rotation steps, each row followed by its count of steps:
The counts run from 0 to 263.
[ 19 -15  -8  33 -15 -12 -22  -5  10  -2   3  -2  43  15  -9 -15  21   2
  -1  -6  10  19  10 -12 -13  18  -8   8 -20 -16  18  -2  27   5 -27   7
  19 -25   1  -5 -25 -12 -10  -1  -5 -19  -5  19  24  46 -27]
4
[ 19  -6  -4  24 -17 -20 -32   4  18  17  -5 -28  29  10  15  -6  -2   0
  -2  -1  -4   8  -9 -11  -6  39  11   0  -5 -13   7  -5  20   6 -38 -18
  -1 -28  -1 -18 -15  -9   1  36 -18 -29   2  14  25   7 -29]
10
[ 13  -4 -11  13 -24  -4 -26   5   1   7 -12 -30  28   0  13  -3  21  -8
 -16   3   5  -2 -10 -11 -13  39   4  13 -10 -27  24 -12  36 -25 -30   4
  -4 -24   7   8 -35 -20   4   4 -27 -19  -3  12  16  21 -10]
176
[ 18  14  18 -17 -11  -9   6 -19  -4  29  16  -9 -15 -15 -27  -7   8  -2
 -12   6   7 -12 -14  -9  30  11   8 -17   9  12   4  16   4  -4   9  15
  10 -15  45  15  20 -21  27  36   5  35  -3 -21   2 -24 -12]
71
[  3   1 -22  25  -4  13  -1  -5  10   3 -19   2  22  10  -7 -27  22  -2
   7 -28   8  23  10   1  -8   2 -32   9 -10 -25   9  -3  47   9   0  -7
  19 -20   9 -16 -31 -21 -12   1  -9 -17   9  30   7  44 -14]
154
[-14  17 -21  16  14  12   2  10  16   6 -37  10  10   5   2 -22   3  -8
  42 -22  -4  17  10  16  -6 -14 -23  -5  -2 -23 -20   4  33  14   5 -20
  12 -13  10 -37  -6  -8  -2  26   3 -17  23  36  -2  12  -9]
140
[ 26   8  19   1   9 -27   4 -12  -1  25   3 -17  -6 -13  -6   0   7   2
  19  12  -7 -13 -34   0  22  16  36 -31  10  27   5  -3  -2   1  -8  10
 -14   1  18  13  14  -5  25  41  19  23   3 -10  14 -41  -9]
56
[ 24  15  15   8  10 -26   2 -25   1  25   7 -16  -9 -12  -5 -16  -3  -6
  12  -5 -15 -11 -29  -6  13  21  29 -26  18  28   3  -9   7  17 -21  21
  11  -5  19   3   5   6  28  40  24  23   3  -9  12 -28 -21]
53
[ 22  -4   9  21 -14 -32 -33  -4   4  14   8 -26  21  -8   9  -4   6  -9
  -7  24   0  -8 -16 -14 -18  40  35   1  -6  -4  21  -5  22 -23 -42  18
  10 -17   6  17 -22  -8  17  14   2  -3  -6  -6  15  -6 -20]
28
[-27  10  -8   3   0  14 -10  12   5  11 -39  22   0  -7  -9  -9  20 -10
  17   6   8   9  14  15 -14 -18 -17  17 -14 -38  -2  19  43 -35  23   3
  19 -11  24  -6  -9 -38  -3   0   6  -5  19  18 -11  10   3]
133
[  0   9  10 -27 -12   0   9   3  -8   5  24   0  -9  -7 -43   5   9   1
  -2  22  13 -17  22   2  21  -5 -14   0  -8  -8  -8  20   7 -23  15  11
   7  -6  56  23  21 -26  17   1  -4  40 -16 -21 -10   3  -2]
89
[ 35   6  14  -6   4 -21   1 -16  -2   3   5   1  28 -11 -16  -5  23  -6
  22   6   9   0 -14 -16  20   3  23 -31  -6  19   1   3 -24   8 -15  41
  12 -16  23   6  32  12  31  28  20  22  -2  -2  19 -13 -14]
225
[-23   8  20 -14 -14 -16 -17   5   1  18  18   6 -25  -2 -29   3 -25   0
  -1  19  -8 -21  28   9   7   7  -8   9   5  -9 -26  26  15 -14   2   0
  19  -8  48   2  23 -28   7  26  -3  24  -4 -26  -8  -3 -25]
263
[ 11  -7 -10  14 -24  -5 -25   3   1   8 -14 -29  21   2  11  -4  19  -4
 -14  -2  -2  -3 -11 -10  -9  39   1  16  -8 -25  24 -15  42 -20 -26   0
 -10 -21   5   7 -38 -23  -2   3 -28 -19  -2  11  18  25 -11]
175
[ 18   2 -23  14  -5   6 -11  27  17  -1 -24 -24  45   7  13  -3  30   0
  23   9  18  16  -2   2  -6  13  -2  -7 -22 -30   6  -1  21 -10 -15 -29
 -17 -23   1 -14 -14 -10   4  17 -19 -30   5  36  12   6   2]
163
[ -3  22  -2 -20  -2   6  12   3   0  -4  29   3  -4  -6 -38 -11  -7  -8
  12   8   6 -13  38   2  12  -9 -23  -6  -2  -8 -30  18   3   4  -1  12
  27  -7  54   1  25  -1  25  11   2  39 -14 -10 -17   7 -12]
93
[ 31   3   1  27  13 -37 -10  -3   5  -4  15 -23  27   0   3  -9  -1  -5
  34  14  -9  -5 -12  -4 -14  24  32 -20  -6  19   3 -19   5  12 -48  18
   4   0  -2   4 -13  26  22  12  22   6  -7   8  15  -3 -20]
34
[  5  -5  18 -18  -2 -23   0  19   0  -2  25   1   2   5 -37  23   3  14
  30  34   3 -14  17  10  26  -5   5 -14 -16   9 -21  18 -18 -10   4  -4
 -21   1  35  12  43 -15   9  14   0  24 -14 -19   5  -9 -10]
252
[-17  21   0 -24   2   0   8  15   2   6  12 -11 -23   0 -21   4 -25  -1
  26   5 -14 -23  26  15  20   0 -18  -9  12  -5 -43  12   7   7   0 -18
  -7  -3  47 -16  29  -6  19  34 -12  23  -3 -10 -13 -10 -13]
98
[-20  17   2 -27   3  -2   5  25   1   5   5 -11 -24   1 -21  14 -18   0
  32  16 -11 -27  21  21  21  -1 -14  -6   5  -7 -39  12   8  -8   6 -23
 -24   3  43  -7  30 -13  13  27 -14  21   0 -10 -12 -16  -5]
100
[ 32  -5  10   4  12 -32  -5  -4 -10  -6 -10  -8  27  -6   0   9  31  -1
  37  12  -5 -10 -31  -7   6  12  35 -25 -12  22  13 -23  -9  -8 -24  39
 -23   3  -1  21   6   9  18   4  17  10   1   4  27  -7  -4]
209
[  0  -9  16 -11   2 -25   6  12  -5 -13  35  10  -1  10 -49  15   2  15
  32  25   0 -14  29  11  18 -11 -10  -8 -16  12 -20  12  -7   2   3   5
  -9   6  36  17  32 -11   0  -4   7  33 -18 -18   2  16 -16]
255
[  7 -11 -12  17 -20  -6 -16  -1   0   9 -12 -28  13  10   5  -5  16   2
  -8 -15  -9  -2 -10  -4  -5  37  -7  13  -3 -18  19 -24  47  -3 -23  -7
 -18 -16   0   4 -41 -23 -13   2 -30 -20   0  13  22  34 -14]
173
[-13   5 -16  12   8   7  -1  18  13  14 -44   0   1  11   7  -2  14   2
  36 -12  -4  12  -7  20   4  -4 -15  -1  -5 -23  -9  -1  35   0  16 -36
 -24  -9   5 -23  -8 -29 -14  26 -10 -27  25  30   6   5  -1]
144
[ 19  -1 -12  18   0 -21 -14   4   3  -4  -9 -37  22   7  20  -2   4  -5
  27 -10 -22 -12 -17  -3  -6  39  15 -10   4   4  -2 -37  18  13 -49   1
 -28  -4 -10  -9 -23  15   6  16 -15 -13   1  17  23  14 -15]
186
[-41  21   0 -15  -2   9 -10  11   1  14 -15  10 -28  -8 -11  -7 -22 -14
  16   4 -16 -18  26  16  -4  -2 -20  15  11 -25 -32  17  34 -19   7  -1
  17  -4  43 -15   9 -26  10  22  -5  13  10  -4 -19   0 -12]
114
[ 22   4  11   0   2 -28 -18  -6  -4  13 -20 -23  17 -13  18   4  14 -12
  19   6 -12 -15 -39 -12   3  31  41 -18   4   8   9 -17  -2 -12 -32  30
 -16  -9   3   6   3   7  24  31   4   0   7   1  24 -23 -11]
205
[ 13  -4  -6  16  -1 -24 -15   5  -2  -1 -13 -36  16   6  19   4   6  -3
  25  -7 -23 -15 -20  -1  -3  40  17  -8   2   5   4 -37  20   7 -45   1
 -36  -3 -10  -3 -24   7   3  16 -15 -15   3  15  25  10 -14]
187
[ 25  -2   5  26  16 -41  -5  -8   2   1  13 -24  13   4   2  -5  -4   0
  34   5 -21 -11 -18   0  -7  26  31 -21   2  29   3 -26   9  20 -45  11
 -12   5  -5   4 -13  18  12  15  18   6  -4   4  19  -4 -23]
36
[-36   6  -9   4  20   2   8  12  -2   0 -29  20 -21   9 -16  -3  -4   3
  49 -14 -22  -6  17  31  -2 -22 -28   7  -1 -11 -27  -4  40   2  18 -13
 -10  13  16 -15  -3 -25 -17   0   4   3  21  15  -5  24  -6]
126
[ 23   5 -17  20   2 -16 -13   6   5 -10  -5 -34  34   6  18 -10   3 -10
  29  -9 -14  -4  -8  -7 -11  33  10 -12  -2   0  -2 -30  16  16 -52   5
 -10 -12  -7 -12 -23  25  12  12 -11 -14  -1  23  20  17 -17]
184
